In the data rows, the value 128 means zero.
Here are some points:
[136 128 104 110 117 115 107 169 137 132 142 116 147 112 130 105 149 161
 105 145 123  74 137 126 151 134 140 112 147 122]
[147 133  98  95 121 105  97 153 141 139 148 107 143 125 138 117 150 151
 100 156 112  79 158 124 158 147 123 100 133 134]
[113 112 172 119 110 114 119  98 136 123 149 127 106 124 131  84 145 145
 129 132 147 111 104 129  93 160 143 147 180 132]
[105 125 176  84 131 150 137 121 126 136 135  95 128 152 132  75 169 161
 109 165 144  88 157 143  75 168 156 125 194 130]
[154 128 135 108  97 129  88 125 163 114 119 125 125 127 144 132 151 131
 106 161 140 118 185 110 147 145 136  88  72 129]
[132 123 114 103 120 119 106 151 154 143 124 111 152 113 117 121 151 152
  91 150 122  73 139 117 157 124 145  92 129 105]
[109 157 123 137 120 124 171 121 115 107 101 180 108  92 132 173 119 118
 152  93 135 184 108 130 113 126 112 108 101 115]
[124 131 124  90  95 136  96 148 176 123 136 111 157 111 121 154 177 124
  74 167 111 122 141 114 135 131 151 111  94  94]
[172 106 146 144 187 181 107 149  92 175 126 146 148 109 110 118  74 117
 108 164 139 112 114 140  88 103 155 166 150 132]
[108 137 139 142 129 125 176  89 113 149  97 184 119  78 136 189 115  79
 151  74 122 198  81 144 143 109  97 136  62 140]
[106 124 124 128 133 159 196 135 115 134  74 169 154 103 167 179  98  85
 151 118 115 161 142 120 145 120 101  81  50 123]
[101 145 122 156 124 124 171 100 122 134  91 177 127  78 142 196 110  85
 160  75 111 203  99 153 134 115  80 136  74 136]
[ 95 149  92 158 130 117 119 147 124 142 117 112 164 171  90 108 121 103
  94 119 113 154 122 180 148 115 121  91 102 130]
[107 135 125 129 121 118 169 119 133 102 109 183 109 107 137 173  99 110
 150  93 134 191 111 127 122 124 113 110  98 133]
[124 109 146 139 112  97 128 129 145 122 150 112 118 121 116  87 130 171
 157 132 140 103 119 103  99 155 143 175 212 135]
[131 148  93 107 130 126 115 154 156 130 135 103 160 132 126 141 175 121
  79 143 110  93 133 126 129 117 140 121 112 107]
[147 125 120 109 118 134  88 154 143 127 137 114 138 121 135 114 153 138
  81 169 127 105 160 104 158 140 138  90 102 111]
[155 146 104 106 120  99  97 162 137 141 152 118 137 128 145 110 150 138
  99 154 128  76 165 110 138 143 126 112 138 125]
[130 159  74 144 144  99 142 150  91  94 154  98  79 128 107 113 138 181
 135 107 116 111 109 153  96 136 107 155 166 103]
[131 146 137 107  90 137  87 131 175 127 138 117 147 124 115 159 169 109
  63 154 124 130 129 112 117 135 155 105  85 115]
[177 104 134 161 197 196 109 147 102 148 134 136 151 123 111 110  82 115
 124 150 137 120 103 143  98 103 154 162 152 138]
[115 140 130 146 121 132 167  95 133 130 106 188 112  76 152 187 106  90
 155  84 123 204  87 143 142 119  98 136  65 138]
[138 125  93 157 171 139 143 127  93  92 123 124 109 135 127 147 146 151
 135 117 107 125 133 152 144 117 127 177 130 130]
[171 116 134 154 204 185 107 152  95 163 118 133 160 105 116 115  87 124
 114 150 147 117 104 139 104 108 146 159 151 135]
[109  91 148 120 157 158 195 105 115 143  85 152 143 120 150 157 121  99
 148 131 136 151 151 131 141 143  89 104  93 140]
[154 138 103  97 106 126  88 158 149 135 144 119 145 126 139 113 158 147
 104 155 116  74 161 115 162 136 143  99 116 119]
[164 113 144 141 174 173 108 132  97 182 126 137 143 124 104 111  82 116
 107 154 161 136 118 134  96  99 131 173 151 130]
[110 126 150 143 127 136 159  91 127 133 107 187 110  79 149 179 113  98
 150  73 138 191 103 156 135 120  93 136  77 139]
[138 107 125 145 101 128 112 121 120 109 126 146 133 150 107  84  96 132
 123 102 136 173 133 138 124 119 133 136 119 158]
[110 113  99 159 136 143  95 109 122 154 112 114 168 174  83 131  75  98
 124 112 128 189 132 165 155 109 110 114  78 141]
[131 162 107 141 112 143 165 112 131  94  91 139  96  89 157 211 125 113
 176 138 116 150 109 122 133  83 145 135 154  88]
[107 124 134 129 155 155 206 124 135 133  86 171 173 104 149 162  83  87
 143 125 121 152 139 131 141 112  99  88  68 131]
[102 141  89 154 129 134 118 143 127 145 112 121 172 172  86 120 114 118
  91 121 103 166 142 175 141 102 130 103  89 144]
[136  97 130 148 129 169 121 116 119 123 125 160 124 152 113  90  90 122
 121 117 149 179 124 138 149 115 128 121 107 169]
[141 135  92 131 121  86 114 156 132 134 159 104 161 116 109 109 146 167
 131 113 126  57 147 143 138 129 128 145 165 145]
[148 148 104 105 132  97  98 144 122 142 148 104 134 126 143 109 147 134
 104 148 111  83 160 121 127 137  99 121 137 134]
Here are 40 more points, each followed by its number:
[124 119 105 172 147 145 123 106 120 146 132 128 155 132  88 119  70 103
 135 109 134 168 110 124 149  88 135 125  94 151] 0
[103 126 108 162 139 145 106 104 121 143 119 107 156 180  62 134  84  93
 144  96 122 195 135 156 163 108 105  96  85 148] 1
[ 99 122 175 103 113 141 153 114 133 138 119  96 138 130 122  85 164 155
 109 147 126  93 147 136  88 154 153 141 196 127] 2
[111  98 159 140  98  96 124 117 136 123 148 109  96 133 122  93 141 168
 140 126 163 116  99 123  96 160 136 174 211 129] 3
[124 105 160 134 102  99 116 122 143 120 132  98 125 130 126  87 134 181
 154 128 131  95 102 129  91 145 143 162 208 128] 4
[134 119 138 136  94  84 121 118 135 117 142  98 127 126 119  99 129 180
 152 124 135  87 116 100 109 127 151 178 204 122] 5
[121 113 122 153 107  82 117 133 130 116 125 108 145 134 118 105 132 178
 173 123 148  85 124 109 108 133 147 186 202 129] 6
[155 141 128 102 116 124  93 144 157 130 142 116 139 143 154 124 149 138
  88 157 116  90 182 107 158 135 130  91  93 125] 7
[108 118 178  95 136 148 152 114 122 141 122 102 116 127 130  87 153 138
 111 171 137 104 141 136  83 165 151 130 174 111] 8
[170 159  83 132 140  95 129 111  99  58 162 100  94 155 107 134 117 191
 144 127 122 121 130 104 102 117 157 166 142 115] 9
[122 117 144 140 122 148 145 127  98 118 145 156  87 187 141  99 101  90
 154 110 168 194 125 132 141 138 108 138 130 154] 10
[136 145  92 149 165 136 131 143  94  81 145 115  90 147 112 138 147 175
 142 119 123 135 115 167 120 138 125 166 147 123] 11
[147 128 145  91  97 148  86 117 158 110 120 120 125 138 151 141 162 137
 108 145 128 123 176  94 155 143 144  89  70 115] 12
[101 107 151 135 157 159 191 108 111 142  81 144 144 107 144 150 104  98
 146 137 121 152 138 119 154 130  95 108  89 141] 13
[151 122 134 110 107 133  98 122 151 117 123 112 125 130 131 148 160 149
 100 152 140  94 173 107 151 138 135  82  87 120] 14
[109 142 163 112 144 121 156 145 124 126 114  86 126 151 111  86 153 140
 144 115 133  74 150 144  92 124 154 168 192 123] 15
[149 110 140 168 187 166 114 152 129 138 131 146 188 109 108 111  78 114
 145 124 140 104 102 155  95 106 152 177 148 136] 16
[116 105 141 126 159 165 194 134 117 127  72 161 146 111 149 164 104  99
 140 124 139 130 147 135 124 116 105  84  73 138] 17
[119 137  92 120 149 117 131 160 149 134 142  97 164 129 124 126 180 139
 104 116 110  68 138 131 124 128 128 118 147 136] 18
[130 109 105 162 118 153  96 123 123 130  87 124 171 148  92 110 108 141
 103 112 118 173 130 162 144 105 150 139 104 145] 19
[139 102 113 146 147 178 137 107 125 127 122 151 100 148 127  98  87 105
 153 120 147 176 105 125 152 111 138 127 109 163] 20
[172 112 134 163 189 204 105 141 112 153 140 137 150 119 110 123  97 121
 134 146 143 124  98 158 107 133 151 171 160 137] 21
[150 134  92 108 119 102  95 165 145 140 150 118 141 123 138 119 161 161
 112 150 113  71 153 120 156 131 134 113 137 117] 22
[ 87 132 137 136 146 143 182 112 111 144  69 165 150 111 144 162  94  86
 137 108 104 168 141 119 154 113  99  84  54 143] 23
[130 165 118 147  94 136 152  99 131 102  90 143  99  85 159 215 118  96
 178 141 100 143 113 107 132  76 143 143 161  98] 24
[136 129  99 112 110 111 115 157 148 136 140 129 153 115 130 117 156 164
 100 152 116  59 139 127 151 130 146 112 147 124] 25
[149 142 109 110 124 120  95 151 135 152 148 113 134 135 146 119 137 156
 103 165 112  86 163 110 146 140 100 105 124 128] 26
[105 152 123 159 120 132 155 103 119 126  92 183 116  80 134 188  81  89
 155  84 112 214  79 138 132 104  99 139  63 139] 27
[146 133 122 102 102 135  97 146 164 125 138 118 136 134 139 128 159 129
  89 160 122 101 163  99 166 135 127  90  88 120] 28
[104 138 124 135 125 114 160 123 126  99  96 181 103  84 146 180 109  95
 153  99 121 187 106 124 126 133  97 116  86 132] 29
[106 116 133 136 153 151 205 130 128 134  71 172 152 105 164 175  84  91
 140 122 118 152 155 124 150 118  95  82  69 135] 30
[104 128 168  99 118 124 128 134 131 140 152  90 128 153 130  72 177 159
 105 150 142  66 163 142  70 155 158 129 204 133] 31
[120 113 158 137 111  99 129 117 127 125 147 118 123 138 122  80 129 174
 155 138 146 104 113 114  90 153 161 173 216 137] 32
[134 160 118 136 138 152 150 109 128 110  99 159 102 104 171 205 132  81
 179 136 108 151 106 126 129  70 140 141 147 108] 33
[ 98 129 131 126 135 148 189 114 124 149  89 162 153 109 136 174  87  99
 140 110  89 179 128 117 156 104 105  97  54 142] 34
[130 153 161 114 137 130 147 113  85 127 121 115  44 152 146 191 112 126
 137 155 117 129 136 130 120 153 126 134 121 106] 35
[139 104 158 143 142 143 135 133 107 118 149 168  66 174 140 103 115  94
 166 117 160 185 111 131 147 134 121 119 129 159] 36
[123 106 130 147 138 165 146 115 114 134 127 160 102 144 129 104  91 100
 150 129 158 173 109 113 150 108 134 121 110 160] 37
[145 133 129 115  97 119 100 156 158 125 137 101 162 131 133 146 146 113
  70 153 106 122 146 105 125 128 126 112  89 106] 38
[ 99 139 128 150 112 127 160 106 119 109  97 193 101  79 140 192  93  91
 158  85 119 210  89 135 119 127  95 119  64 139] 39
Which of these numbered points is nearest to each point below, looking only along the 5 directions in which the first points spread most? Its number follows each.
[122  89 128 148 109 146 106 123 115 123 132 160 117 161 130  79  98 118
 129 110 146 191 131 125 142 121 139 125 116 157] > 10
[113 100 170 121 124 112 117 112 135 143 128 113 125 123 128  83 141 159
 123 134 150  88 101 116  97 159 151 148 168 124] > 2
[106 124 127 134 143 158 181 125 110 159  81 144 140 107 141 167 100  98
 141 115  99 169 136 120 164 109 110 114  59 142] > 34
[127 143  96 131 160 134 126 127 103  82 138 131  91 144 115 130 144 155
 137 124 109 130 125 168 145 138 126 171 126 120] > 11
[128 120 137 119 140 129 135 142 104 118 150 151  77 179 151  91 110  94
 149 114 154 179 136 147 122 147 116 127 146 137] > 36
[105 144 131 155 132 136 108  99 108 145 149 121 131 184  63 166  91  80
 170 100 134 214 155 174 171 115  85 114  79 162] > 1
[145 132 124 116 111 119 106 153 161 126 128 100 157 135 134 134 157 109
  73 158 114 121 141 105 126 127 118 115  77 123] > 38
[147 103 108 157 152 175 142 113 117 125 130 137 132 130 101 109  69 112
 136 115 160 169 108 116 140 100 146 121 112 147] > 20
[135 143 165 112 110 144 107 111 153 118 112 116 116 113 135 162 162 129
 143 129 155 141 174 109 133 144 136 110  56 117] > 12
[119 176 132 143  96 120 121 111 131 118  86 146 105  92 167 213 120  86
 166 131 117 138 122 115 129  74 149 141 151  86] > 24
[ 93 141 130 158 130 139 111  91 118 142 152 106 134 180  65 151  95  86
 154  99 139 199 160 174 162 137  98 108  90 147] > 1
[144 164  79 129 163  92 123 167 128 127 125  89 170 142 134 126 139 126
 118  89 111 101 153 141 131 108 100 151 120 117] > 18
[147 135 112 118  82 128 106 113 152  95 142 129 123 141 149 106 143 135
 107 157 118 132 169 103 139 138  89 114  83 135] > 14
[132 110 118 152 139 182 127 122 121 135 128 151  97 161 127  97  88 119
 140 125 156 177 110 118 159 100 137 128 124 162] > 20
[152 141 112 115 112 124  98 150 145 132 120 108 154 131 126 139 159 107
  88 152 101 122 137 111 125 126 116 114  81 122] > 38
[107 118 105 163 145 165 108 106 128 138 118 108 157 166  65 132  83  94
 130 113 123 202 125 158 162 106 117 104  84 152] > 1
[118 148 121 115 129 111 168 132 117  98 111 168 103 112 133 156 107 119
 136 112 152 158 101 117 102 135 127 105 123 109] > 35
[137 125 103 106 122 105 113 151 145 142 141 115 152 114 131 116 154 164
 107 142 123  60 132 129 145 141 133 112 143 117] > 25
[111  99 174 138 140 132 162  91 132 144 115 187 111 101 149 153 137  98
 127  89 132 172 110 143 113 138 100 146 113 135] > 13
[147 125 124 105 118 134  95 132 147 124 115 111 135 128 137 129 156 137
  87 159 128  93 166 110 167 132 146  80  83 112] > 28
[166 119 143 155 195 185 118 137 102 164 123 145 166  98 109 124  84 122
 111 142 150 105  97 137 100  89 142 172 144 119] > 21
[140 104 146 123 128 115 117 134 145 132 154 115 125 121 124  95 145 163
 111 131 134  68  97 124 108 134 153 145 188 110] > 15
[101 113 162 118 148 113 187 107 132 114 110 177  98 111 152 148 128 108
 131  94 141 158 114 133 110 134 103 121  94 138] > 29
[133 104 122 105 132 126  99 155 159 156 121 116 149 104 126 116 153 161
  87 148 123  74 117 111 136 128 139 103 135 113] > 26
[115 157 134 145 124 136 149 102 104 134 103 170 119  83 136 160  81  86
 150  73  98 201  80 144 140  95 105 131  68 143] > 27
[135 118 146 141 147 161 144 127 115 131 129 158  80 177 152 117 113  85
 167 125 153 179  98 132 146 115 107 134 136 150] > 37
[132 119 149 142 131 169 160 113 122 120 134 157  84 167 144 107 108 104
 164 115 158 192 116 141 156 132 116 122 132 160] > 36
[ 95 126  98 164 145 144 102 114 113 153 127 109 149 184  66 133 112  94
 127 113 125 188 136 189 157 106 122  90  87 147] > 1
[121 124 125 147  99  83 150 104 123  97 114 106  53 100 155 179 118 113
 114 123 122 133  86  95 117 156 138 148 104  97] > 35
[127 110 136 162 120  73 129 132 130 105 128  98 136 149 114 112 111 189
 182 128 130 100 140 104 116 109 151 186 201 121] > 6
[175 110 140 163 190 183  98 144 110 154 144 138 151 114 102 114  92 116
 114 158 141 123  94 144  99 113 157 167 150 132] > 21
